In the data rows, the value 128 means zero.
Some points, one per row:
[128  92 180 144 102 130 105 122]
[125  93 139 160 143 160 161 101]
[120 150 118 117 112 122 129 153]
[138 135 138 172 117 140 134 145]
[130 125  89 133 159 146 154 129]
[128 142 144 135 131 126 130 132]
[131 131 128 186 130 147 139 136]
[145 136 132 111  75 164 169 137]
[166 142 144 104 104 162 154 147]
[141 158 125 110 132 112 127 147]
[118 146 158 140 147 123 142 110]
[126 137 149 108 143 140 128 151]
[100 133  68  60 120  68  27 177]
[ 82 130 125 166 112 152  78 129]
[111 116 119 116  90 178 121 132]
[112 118 109 103 133  83  90 153]
[129 111 133 125 158 124 129  97]
[128 133 114 127 147 104 105  78]
[109  89 124 127 189 136 113 111]
[178 122 125 117 105  79 134 131]
[145 193 115 150  93 166 140 146]
[182 165 152  86  53  90 171 123]
[122  98 133 146 151 121 146 121]
[118 113 132 130 150 142 101 139]
[103 104 144 116 108  81 103 135]
[122 116 143 135 133 113 122 146]
[139 132 101 131 173 133 150 114]
21 more points follow, each with its number after it:
[127 169 114 140  82 153 169 105] 0
[135 149 116  92 145 108 136 127] 1
[ 75 103 154 132 111 151  62 127] 2
[140 134 136 141 118 159 151 126] 3
[138 157 114 147 109 176 156 140] 4
[123 193 112 129 122 119 104 103] 5
[111 153 135 141 148 139 105 122] 6
[116 139 122 122 147 126 122 144] 7
[150 157 110 120 129 137 150 117] 8
[104 121  71 125 149 145 134 154] 9
[127 182 120 105  90 138 157 108] 10
[116 110 116 118 137 101  94 107] 11
[136 148  94 122 134 148 138 135] 12
[111 138  77  88 104 100  74 148] 13
[192 147 151  81 118  62 180 119] 14
[107 127 132 157 106 144  84 138] 15
[115 123 151 108 127 155 123 141] 16
[110 135 147 106 131 136 190  83] 17
[141 118 146 128 137  95 127 123] 18
[117 125 113 124 143  97 105 124] 19
[132 118 132 172 120 146 130 119] 20
Which of these numbered points is nearest to each point below by angle, seen from the average point of the first points? Its number follows each.
[116 114 111 118 123 129 124 147] > 9
[131  95 128 144 138 137 179  87] > 17
[110 151 141 114 120 124 163 114] > 17
[160 124 161 101 118 134 190 137] > 14
[156 140 117 141 131  93 139 133] > 14
[151 125 162 136 109 167 185 134] > 3
[107 104 138 144 207 110 133  88] > 19
[ 93 124 126 127 116 135  95 146] > 2
[115 134  77  85 127  85  59 148] > 13
[152 111 150 123 123  83 118 135] > 18
[134 128  98  96 113  88  95 142] > 13
